In the rows, 128 means zero.
A single turn carries every row of the set below to another of its rows. Some are shown first; where does it send the rows asked next?
Kom: [ 97 168 129 132  98 150 119 115 157 108 143 141 125 135 131 129 158 102
 154 154]
mevut: [104 149 137 174 138 124 158  70 133 132 123  99 154 108 142 118 145 113
 134 151]
Gumu: [146 135 145 117 142 147 139  95  92 128 158  90 173  99 131 108 129 124
 132 136]
kune: [107 158 116 130 168 154 121 145 126 129 135 119 169  82 109 109 130 102
 105 169]
sefo: [113 157  99 156 125 133 128 124 132 111 164 175 137 144 115 110 140 118
 147 123]
Zeva: [101 132 110 144 161 167 103 122 139 140 146 116 187 107 108 102 140 122
 100 155]
rafif: [124 183 113 158 124 140 126 117 116  98 156 171 145 149 114 118 123 116
 117 120]
fugol: [110 179 115 126  93 144 136 133 154 119 137 134 131 138 136 122 164 103
 154 150]
rit: [111 133 107 142 162 162 108 124 133 136 150 125 178  93 113  91 140 125
  99 158]
nege: [108 124 139 127 142 135 139  86 103 154 146  94 169 101 137 104 150 128
 147 132]
turep: [121 133 131 116 158 121 155 114  81 144 153 106 166  95 127 112 132 112
 151 129]
divo: [ 96 157 121 133 166 158 115 142 130 138 132 110 177  97 106 120 133  97
 106 169]
lazeg: [ 89 145 120 153 136 117 173  93 106 142 123 124 160 102 136 112 149 107
 125 113]
nidur: [112 204 130 141  97 147 131 119 142 113 125 131 139 147 138 128 145  98
 132 153]
Fozop: [107 173 103 163 111 137 132 119 137 127 148 154 157 175 123 118 148 118
 135 119]
niras: [100 142 141 144 163 119 145  99  94 157 140  88 176 117 123 128 135 109
 151 141]
vefug: [111 146 115 142 161 167 107 121 129 133 145 119 187 101 109  98 131 121
  86 153]
ruf: [108 194 141 133  98 159 117 112 140  98 133 139 135 139 128 133 140  98
 126 151]
guti: [138 144 136 182 162 125 160  96 129 113 142 101 167 131 119 135 122 109
 145 157]
tunep: [ 95 147 115 133 170 149 122 148 136 137 137 115 168  88 109 114 138 100
 118 168]
Dokab: [132 165  91 155 117 137 134 129 136 115 164 162 143 154 127 106 144 129
 141 125]
dipiz: [115 133 126 107 110 142 168 108 105 128 132 113 168  97 142 115 151 108
 120 107]
zuz: [163 129 143 141 137 154 155 110 130  99 152  92 171 128 123 140 126 110
 139 152]
Vadap: [ 98 168 113 162 122 138 119 115 133 116 154 162 155 172 111 131 137 111
 134 120]
vaz: [120 184 129 126 101 151 128 117 142  93 147 150 114 113 133 115 146 107
 140 153]
Fupet: [138 151 146 132 164 131 146 107  82 129 149  92 179 115 116 129 113 110
 137 142]
Nik: [135 197 121 133 102 148 141 130 143 100 138 140 124 128 139 115 142 107
 142 158]
gabev: [151 125 123 112 131 146 168 131 104 113 149 112 179 123 121 134 129 105
 129 110]
kovif: [123 142 153 141 149 143 129  78 100 141 142  78 182 123 128 123 128 120
 135 147]
Vod: [134 189 105 169 117 139 132 114 126 108 149 156 151 159 123 109 129 123
 121 125]

sefo turns into vaz
divo turns into Zeva
And these:
niras turns into nege
dipiz turns into gabev
Nik turns into Vod

